One turn moves every row onto another: examples first, then more rows asked
Q851: [-3.16  0.15  0.35 -1.48 -0.37  2.56  2.47  0.41 -1.86 -3.10 -0.43  0.20
 -1.33 -0.07  0.19  0.77  1.51  0.85 -1.06  2.98  1.22 -0.66  0.99  1.95
 -0.04 -0.47  0.48  1.30  0.82  1.13 -0.15 -2.20 -1.59  1.64]
Q786: [-1.98  1.30  0.64 -0.04 -0.25  1.16 -0.39  0.40 -0.62 -0.48 -0.33  1.10
  2.02 -0.60  0.53 -0.59 -0.60  1.76 -2.41  2.23 -0.85 -1.45  1.45  0.82
 -2.63 -1.31  0.75 -0.81 -0.38  2.48  0.49 -0.74 -0.52  3.12]
Q243: [-2.23 -0.91  1.54 -0.71  0.69  1.39  2.04 -0.71 -0.24 -1.83 -1.84  0.58
 -0.63 -1.97 -1.99 -0.37  0.34 -1.18 -1.36  2.55  1.27 -0.24  2.79  0.88
 -1.26  0.73 -0.45 -0.06  0.48  0.71  0.52 -0.22  1.39  0.90]
Q125: [-3.39 -0.83  1.32 -0.78  1.45  0.08  0.87  1.10 -0.28  1.52  0.19  0.74
 -1.26  0.56 -0.82 -0.27  0.53  2.33 -1.60  0.68 -0.62 -1.23  0.78  0.95
  1.37  0.22 -0.08  1.57 -0.42  2.18  0.83 -1.04  1.88  0.22]
Q920: [-0.58 -0.92  1.09  0.30  0.79  2.70  0.51  1.79 -0.50  0.76  0.26  0.90
 -0.45  3.07 -1.85 -0.71  2.15  0.23 -0.47  2.28 -0.30 -1.93  0.88  1.60
 -2.28 -0.53  2.18  2.56  1.16  1.60  0.31 -1.27  0.52  1.21]
Q689: [-0.75  1.90 -0.16 -0.82  0.13  1.88 -0.61  0.60 -0.91 -1.24  0.40  0.96
  1.14 -1.05  0.59 -0.43  0.06  2.52 -1.07  1.72  0.05 -2.35  1.65  0.58
 -2.55 -0.28 -0.66  0.73 -0.40  2.59  1.05 -1.17 -0.52  3.15]
Q848: [-2.98  1.63  1.15 -1.94 -0.41  2.07  2.75  0.90 -1.66 -0.72  0.62  1.33
 -1.54 -0.17  0.98  1.01  1.67  0.39 -1.24  2.26  0.98 -1.87  1.11 -0.09
 -0.31 -0.01  1.20 -0.27 -0.75 -0.35  0.77 -1.72 -0.72  1.88]
Q162: [-2.10 -0.73  1.39 -0.35 -0.85  1.27  0.82 -1.33  0.26 -2.12 -0.60  0.29
 -1.02 -2.87 -0.75 -0.18  0.27 -0.37 -1.21  2.09 -0.32 -0.63  2.71  1.09
 -0.68 -0.34 -0.39  1.44 -0.27  2.68  0.98 -0.85  1.43 -1.44]
Q756: [-2.90  0.81  2.00 -0.88  0.09 -0.13  1.30  0.36  0.57 -2.80  1.62  0.40
 -0.87 -0.34  0.41 -0.75  0.08  0.01 -0.52  1.92  0.39 -0.93  3.16  1.67
 -1.73  0.89 -0.49  1.89  0.00 -1.08  0.21 -0.60  1.48 -0.25]
Q699: [-1.38 -1.73  0.53 -1.10  1.93  0.33  1.00  2.16 -0.91 -0.06  0.62  0.41
 -1.01  0.76 -1.89  0.18  0.80  1.02 -1.33  0.38  0.81 -0.46  2.32  1.02
  0.46  1.54  0.29  2.56  1.34  1.83  1.23 -0.12  0.67  1.37]
Q124: [-2.58  0.15  1.95 -0.48 -0.53  0.75  0.55 -0.23  0.32 -0.87  2.12  0.15
 -0.87 -2.13 -0.36 -0.77  0.32 -1.08 -1.47  1.73 -0.37 -1.18  3.87  0.06
 -0.96  0.55  1.26  1.84 -0.70  0.68  1.41  0.24  0.62 -0.60]
Q69: [-1.30  1.34  2.07 -0.90 -2.12  0.98  1.88  0.76  0.45 -1.83  0.51  1.66
 -1.10  0.38  2.54  1.14  0.48  0.55 -1.36  2.70 -0.29 -2.18  1.21  0.78
 -0.22 -0.29  1.15 -0.51 -1.75  0.98  0.75 -1.99 -0.06  0.17]
Q627: [-1.11  0.50  1.56 -0.57  0.46  3.90  0.81  0.84 -0.08  1.91 -0.07  0.62
 -0.44  2.30 -2.04 -0.59  1.29  1.87 -0.20  1.99 -0.73 -1.86  0.13  1.47
 -1.39 -0.53  1.64  2.20 -0.73  2.21  1.18 -2.09  0.45 -0.25]
Q930: [-0.69 -0.44  0.96  0.04 -0.48  2.15  0.89  0.81  0.26  0.16 -0.56  1.89
 -0.43  3.80 -1.32 -0.41  0.45  1.73 -0.14  1.27 -0.94 -1.56  0.24  1.71
 -2.25 -1.09  0.86  2.59  1.22  1.95  0.81 -1.27 -0.13 -0.89]
Q252: [-1.55  1.76  0.82 -0.82 -0.81  2.09 -0.18  1.66 -0.20 -1.15  1.09  0.53
  0.41 -1.08 -0.78  0.27  0.50  2.47 -0.73  2.74 -0.06 -1.51  2.00  1.80
 -3.49  0.62 -0.18  1.16 -0.23  2.75  2.02 -1.84 -1.71  3.01]
Q521: [-4.18  0.72  2.73 -0.92  0.01  0.73  2.50 -0.81  0.83 -0.99 -0.30  0.74
 -0.86 -0.48 -1.47 -0.56 -0.33  0.81 -0.89  2.30  0.82 -0.48  2.39  1.71
 -1.08  1.58 -1.20 -0.20 -0.03 -0.30  0.92 -0.46  0.27 -0.09]
Q418: [-1.98  0.89  1.01 -0.27 -1.09  0.77 -0.50  1.61 -0.03 -1.33 -0.41  1.32
 -0.30 -0.49 -0.86 -0.18  0.24  1.59 -1.15  3.84  0.14 -0.81  1.50  0.91
 -4.93 -0.26  0.58  1.33  0.12  1.52  1.28 -1.50 -1.93  3.09]
Q966: [ 0.10  0.13  1.71 -0.45  0.24  2.87  1.31  1.13 -0.29  1.57 -0.27  1.35
  0.94  3.46 -1.85 -0.05  0.26  0.77 -1.20  1.14 -0.45 -0.69  1.17  1.10
 -2.14 -0.32  2.62  0.81  0.43  1.44  1.11 -0.57 -0.10 -0.09]
Q438: [ 0.12 -0.47  1.08 -0.55 -1.79  1.79  1.45  1.13  0.76 -3.29 -0.60  1.08
 -0.59  0.26  1.02  0.13 -0.64 -1.25 -1.63  3.12 -0.01 -1.78  2.25  0.35
 -0.11 -0.38  2.18  0.87 -1.19  0.93  0.88 -0.69 -1.31  1.34]
Q900: [-2.70  1.01  0.57 -0.34 -1.20  1.00  0.05  1.23  0.22 -1.47 -1.41  1.58
  0.91 -0.37 -0.44 -0.51 -1.39  1.71 -1.62  2.84 -1.35 -0.75  0.96  1.07
 -3.94 -2.00  0.61  0.47 -0.42  1.52  1.07 -1.44 -1.02  2.60]
Q408: [-1.07 -1.07  2.66 -1.15  0.40 -0.13  0.68  2.08  0.96  0.85 -1.14  0.82
 -1.27  0.69 -2.06  0.15 -1.03  0.77 -1.99  2.22  0.00  1.06  1.73  0.11
 -1.04  1.01  2.26  1.89 -1.68  0.92  1.75 -0.71  0.66 -0.43]
Q550: [-0.50 -1.54  1.63 -1.09  0.20 -0.37  0.61  1.67  0.53 -1.22 -0.57  0.63
 -1.55  1.17 -1.60  0.73 -0.40  2.11 -1.00  1.46  0.64  1.03  1.79  1.79
 -0.77  1.58  0.08  3.18  0.48  2.46  1.48 -1.10  0.06 -1.11]
Q601: [-1.65 -1.09  1.81 -0.87  1.52 -0.58  0.53  2.29  0.16 -0.12 -1.15  0.65
 -0.94  0.69 -0.25 -0.12 -0.01  0.81 -1.82  2.00 -0.52 -0.04  0.87  1.02
 -0.39 -0.54  1.31  1.72 -1.43  0.74 -0.09 -1.69  3.61  0.35]
Q10: [ 1.04  0.40  1.26 -0.64  0.99  2.78  0.42  0.67 -0.82  0.29 -0.93  0.95
  0.26  2.97 -0.55 -0.26  1.24  1.47 -0.53  1.93  0.36 -0.98  0.25  1.38
 -2.41 -0.69  1.52  1.87 -0.11  1.58 -0.20 -1.94  1.66 -0.38]
Q683: [-2.19 -0.78  0.97 -0.44 -1.62  2.44  1.48 -0.59 -0.12 -2.25 -0.93  0.46
 -1.32  0.05 -0.39 -0.17 -0.04  0.35 -1.75  3.55  0.72 -0.99  1.50  0.76
  0.51 -0.02  1.44  1.42 -0.06  2.12  0.81 -0.69 -3.68  0.93]

Q69 turns into Q848
Q10 turns into Q627
Now find these:
Q162 turns into Q124
Q900 turns into Q786
Q550 turns into Q408

